Some points:
[-45 -37 -11  54  66  43  10 -54 -18  -5  26  74  51  24   7 -54 -19 -29
  31  12   2  16 -12  29  -6 -41 -44 -47 -18  -7  11  -7]
[ 84 -18 -23 -16 -21   4 -12  27   0  32  -2  17  31 -17  15   4  -9  11
  11 -28 -17 -41  -2   0  17   8 -38 -39 -14   7  54  63]
[  36  127   -8   15   -6    9  -11   94   43  -11  -43   -5   -4   37
  -85   61   35   12   -5  -87  -91   21  -59   66 -127    5  -84  -56
   46   11  -68  -24]
[ 29  19 -31   4 -17 -12  17  43  22  18  -4 -10 -24   0 -36 -36 -18 -32
   3   4  26  -1 -47 -38 -53 -55   0   2  57  45  -1 -13]
[ 10  19  32 -29  59  57 -13  47  80  94  14 -63  13  55  24  -5  58  51
 -79   1   3 -54  72  45  26  19  31 -94  29   0 -26  31]
[ 45  13 -52   2  32  25 -24   7  -6  46  12 -60 -17 -28  22  -1 -16 -10
  49  44  42 -13 -60 -32 -33 -33 -27  34  -5  -6  10 -21]
[ -6  -3  36 -30 -41  -7  23 -21  36  53  14 102  30  66  33 -36 -29 -73
 -30  -3 -19  20  -3 -34 -34  10  46   7  28   9  24   7]
[ 13   6 -11 -10 -58  28  10  21 -27   1  32  35  20  30 -16  69 -32  44
  43 -23  14  -2 -13   5  14   7 -45 -31 -33 -36  33 106]
[ 12 -34 -44 -33  14 -31  28  -7  -3  -7  -4 -21   9  18   3  26   0  12
   0 -40 -43  -1   3  12  17  18  -2 -12  43  23  69  67]
[-106  -56  -42  -33   27   49   42    2   -9  -43  -31   -2    6  -39
   45  -20   18  -49   11    4   -8   16   40   28   11    7  -71   -6
  -24    8  -31  -13]
[-41  -4  19  20 -17  40  81  50  45  39   5 -20 -25   1   6  36 -17 -78
   3  -5  -3  13 -40 -80  -9 -38  41  -7  24  -9  30 -27]
[-28 -37 -70 -63  16  31  22 -15 -20   0 -10 -23 -16  25   1  -3  32  -7
  10 -14  -7  34  38  40  -2  -4 -25   7  11   0  36  -2]
[-18 -12  -4  19 -16 -21 -55 -35  18  12  12  -3 -31   3  34  54   4   3
  67   0 -14   8 -40   4 -18  22  53 -17 -28 -13  -2   1]
[ 45  -2  17   1 -22  -5   4  14  22  -7  39  18  23  -8 -12  22 -31  42
  23 -37 -12 -57  27  -5  14 -30 -12 -40 -54 -49 -14  44]
[ 16 -49  30  41  71 -48   7 127  54 -64  38  20 -54  74  -7  -2 -45   3
  14   4  63  -2  13  55 -25  48  17 127  51  -1  20   2]
[ -9 120 -10  21 -11  56 -47 -14  -3 -15 -26  49   8   1  42 -69 -56   2
 -51 -95  42  69   6 -77  41  30  95  47 -50 112 -40  72]
[-43 -48  25  90  34 -36   5 -92   0 -10  41  40  51   9 -21 -21 -31  37
   5 -24  41  48  95 -38 -75  14 -85 -17 -25  39  21 -43]
[ -8   6   2  37  -2 -97 -45  27  21  73  21 -13   4 -13  44  49 -65   6
  49  -2 -24   4  26  12  33  51  18 -41  -7 -13 -14 -40]
[-21  32 -28 -33 -37 -22   8   5   1  48  31  14 -39  -5  35 -57 -82 -20
 -68  70   5  35   3 -10  11  18 -26  31  86  50 -54  11]
[ 19 -21 -62  72  64  95  37   1 -26 -22 -14  32  -4 -30  18 -25 -39  73
  25   3 -39  19  34  20  54 -29 -15  -2  35 -13  14 -44]
[ 24   3 -14 -54  -9 -13   6 -29 -14  15 -23  67  32  16  43  12 -19 -37
 -62  52 -17   0  13   3 -37 -10  33  60  -8 -21 -17 -32]
[-41 -63 -21  -5  33  11 -47  54 -38  53 -93   7 -34  82 -67  23  14 -25
  27  18   5 -33  89  -6  48   1 -11  19 -31 100  57 -11]
[-22 -36 -52 -15  24  56  47 -34  18 -45 -21 -10  -9 -29 -20 -10  13   0
 -38 -78 -12 -15   0  32  26  -5  66   4  36  34  48  14]
[ -5  -9 -34 -33 -41  15  12   6  -5   0  -1  37 -22  11  31   5 -21 -38
  -1  29  24  34  -6 -12 -63 -14  46  14  -6  -3 -16 -28]
[-44  18  49 -98  64 -25 -77  65 -20 -43 -19  36  28  11  26 -56 -44  59
 -92  -5  55 127 -22 -16  26 -55  -4 -24   2 -62  28 -38]
[ 59  37  11   1   2 -27   9 -44 -33   4 -60  42  40  16  52   3 -36 -21
 -32  33   6   2  21  11 -26   2  30  39  24 -26  -9  -4]
[  29 -110   36   60 -127   18  -24    5  -48  -46   34  -90  127   49
   17  -31   37   20  -61  -23   14   52  -40   36   43  -29   -4   82
   20   33  -21  -94]
[-58 -56 -60  46  19   4  77  -5 -21 -46 -34  11 -16 -14  10  21   1 -13
 -26   2   3  24  32  23  16   8  22 -65  -2  42   7 -30]
[  0   1 -69 -84 -46 -21  32 -15  -3 -21 -25   7 -27  29 -24   5  -7  21
  19   0 -22   3  20  -1  21 -19 -73 -13 -21  28  15  40]
[ 36  -5 -45  -7   5   8  10  48 -10  32  -4 -14  -9  -9 -18 -27  -8 -36
   4  31  59 -23 -37 -27 -31 -40  16  26  -4  15  10 -26]
[ 16 -36 -51 -45  -6 -23  -1  12   9 -29 -20 -10  47 -34 -14  16 -30  16
 -22  -1 -49 -38  17  19  23  16 -24  -6  12  56  41  58]
[ 101  102   32   57    4    6   13  -19   13 -127   29  -41   24   46
  -40  -17   52 -110  -15  127  -38   64   69 -106   72   17  -15  -69
    2  -18   51  -16]
[  45    1   -1    2    9   14   69   19   58   48   74   14   52   46
   28   13  113   80  112   58  -50   73  -69   30   77  -13   33   54
  -63   98 -103  -45]
[-13  39  29  12 -29 -40   7  11  21  56  20 -21 -33 -44 -14  41   5   1
 -17 -19  -5 -14  56  43  35 -34  22  -5 -44 -65 -37 -48]
[  28  -14  -17   41   19  -85  -41   18  -73  -18   63   24 -114  -15
   38  -49   93   10  -87  -10  -52  -41  -36    9  -44    0   -4  -33
  -89   -1  -10   96]
[ 16  19  41  32   2 -17   4  57 -37  45  -6  33  32 -59 -32 -31  19  17
   7 -23 -45 -28   6   2  41  41  11 -25 -29 -52 -60  17]
[ -8  19 -35 -36 -26 -11   7 -11  -5 -27 -24  75  33  22  80  18 -30 -33
  -9  29   7 -15   4 -12 -31 -15  39  30 -16 -40 -20 -39]
[ 11  -4  -6 -18 -17 -39  21 -22  59 -11 -51  42 -39  31   6 -32  67  62
  10 -51  48 -94 -56 -10  85  90 -43 -17 -19 -73 -34 -80]
[ 37  14   7  10 -48 -21  30 -25 -11  48   2  -9 -92 -20 -81  31  13   2
 -11 -14  17  50  25 -10  51  25 -21 -23 -52 -62 -51  -3]
[ -48   51   73  -22  -59  -33   10   20   31   30  -24   -7    1 -118
   45  -38   96  -56   85  -13   46    0   37   96   36  -58  -87   19
    9   26   67  110]
[-30 -33 -15  19 -10  62  21  80 -58   1  -8  12  45 -74 -21 -30  26  -7
  48  85  47   8 -14 -41 -79  48  46 -19  89 -34 -69  38]
[ -4 -42  67  95  71  37 -15 -81 -10   2  26  87   2  -1 -78 -74 -15 -46
  -9 -37 -22  -5   0  19 -40 -70 -54   0  -2  42  26 -48]
[-25  10  37  23 -20 -51   2  25  20  28  37   5   7 -37   7 -26 -13  16
  24 -19 -46 -41  26   2  31  29  11 -52   7 -44 -72 -30]
[ -2  -5   4   6 -24 -41 -50 -33  23  38 -26  -5 -24 -22 -36  -9   4  -8
  27   2 -12 -15 -19  38  30  61  48   0 -13 -29 -19 -31]
[ 58 -48  66 -35 -10  46 -10   5  61 -32  25 -25 -90 -54 -24  28 -67 -16
 -16  -8 -23 -12  -4 103 -19  15   1 -58 -84   3 -65 -25]
[-59 -14 -11  64  56   0  63 -40 -33 -39  23  12  16 -28 -29  -3 -22 -22
 -49 -34 -29 -31   5  38  27 -11  -2  17  38  36  27 -37]
[ 64   0  19   2   1   4  14  10   5  42  57 -41 -27 -23 -18  19   5  20
 -19 -47   3  16  45   3  23 -19 -19  -7 -28 -41   1  69]
[ -7   5 -22   9 -11 -53 -51 -63  34  14  -5 -43   2 -37 -36   5   0  13
  36  15  20 -13 -16  -6  -7  53  36  -7  21   6 -23  15]
[ -2 -11 -33 -40  -2 -43  49  22  22  -8  36  20  33  29  14  -8  25 -29
 -23   7 105  13   7 -29 -63  -3  41 -12   9 -24  -4 -34]
[ -70   89  -64   16  -34   -4 -118   10   18  -39  107  -41    2   47
  -28  -16    3  -22   10   24  -11  -75   19   60   46   27   74    0
  -50  -39   25  -18]
[ 58 -12 -31  -5 -36  13   1 -18  16  12   5 -14 -15 -11 -15  22   7   5
 -13 -33   9 -11 -17  16  32   7 -26 -18  10  -8  44  93]
[-22  -2  27 -12  30 -37 -51 -26  28  14  10 -40 -23 -51  -2   1 -12  42
  29  19   2  37 -65   0  -8 -26  20  31  35 -27  58   5]
[-89   6   1  91  18  97 -27 -89 -27  12   3  69 -21  59   9 -18  -4  27
 -51  53  44 -15  26  57  19   0 -80   0  61 -23 -22  15]
[-29  12 -70  56  65  17  17 -17 -87  37 -37 -21  35  -9  26  55  23  -7
 -25 -43  20  19  16   4  -3   0 -32  -9 -16  28  59 -80]
[-20  -2 -39 -62  -1 -16  41  -3 -27 -15  11  -5  27  21 -22  60  26  30
 -23 -17 -61  21   2  23 -24  -1 -26  18  13   0  44  76]
[-31 -48  -3 -32   7  21 -40 -35  23  19  19 -70  -1  -1  -2  -5  16 -16
  10  -4 -24 -45 -49 -90 -35  29 -31  27 -23  -5 -53  22]
[  4  24 -18  11   8 -12  26  -7  17  23  10 -51 -16 -24  -9  15  -8  -6
  25  15  16 -24 -49 -37 -25 -61   9  45  28  -9  25  -8]
There is one direction along which these points spread out most. How many in every 100 of the points above lie lower along it than each point below? Round to a whole number. More than half of the points above lie lower than the first one.
[ 10   7  -7   5   5 -31 -55 -60  19  26  -2  -8  -2  15 -54  26  21  20
  37   7 -26  -3 -67  13 -27  23  49   2  40  -5 -10  17] 37
[-11   3  28  58 -31  -7 -24  15  63 -30 -77   1 -40 -40  14  36  44 113
   5  43  -6 -24  41 -67 -75 -94  36  45  27  33  -4  11] 51
[  2 -49 -92 -71   6  17  14   6   6 -43  -8 -13   7  -6  20 -22   1  10
  23 -24 -13  19  62  25 -18 -18 -10 -39  13  11  34 -20] 60
[ 37  21  88  33  23  21  34 -26  31 -54 -74 -85  31  15 105  51 -29 -14
 -52  30  71  11 -20  20 -68  62 -49   9 -77  35  15  13] 54
[-17  64 101 -68 -37  39  81 -22 -87   7  50 -35 -73  -7  -6 -60 -23 111
  59  76  -8 -88 -23 -45 -35  59  55  -8 -21  65 109 -41] 40
[  57    2   90  -97   21   18 -114  -19  -71  -55   86   62  -34  -45
   37  127   85  -44   41  -53   20  -33   21  -39   69   16  -10  -19
  108   55  -38  -76] 39
[  28  -12   64   46   -5   11  -18   -3  -78  -36 -104  -98  -29   89
   81  -87  -33  -37   56  -65  -72   37   31  -18  -10  -15   11   31
   53  -66  -17   20] 60
[  -5   27   48  -26    3    9  -13   22   -4   18   -5   14   40  -68
 -103  -24   23    4   26  -52  -32   15   31   11   -1   85   41   49
  -87  -67   -6  -38] 26
[ -4  20  72 -25  40 -51  26 -22 -88 -45 -79 -46  50  78 -25   4 -58 -36
  31  32  87 -29 -34  18  16 -97  34 -49 -18  14 -79  54] 54
[ -25  -33   36   11    5   -6  -80   54   57  -20  -25   21  -28  -37
  -30   37    3   30  -38   81  -24   64 -116  -60   49  -29  -15  -42
   -8  -48   84  -19] 42
[ 63  29  22 -11  12  -2  14 -60  -9  -1 -41  52  46  10  17 -23 -13 -43
 -52  22  30  -4   2   9 -14  -8  31  58  14 -20 -18  25] 77
[ -77  -31   -3  -37   19    8   13   12   12   -3   14  -83   25   -8
   -8    7    1   -7  -21  -17  -18  -57  -45 -127  -14    0  -45   51
  -11   -6  -72   21] 47
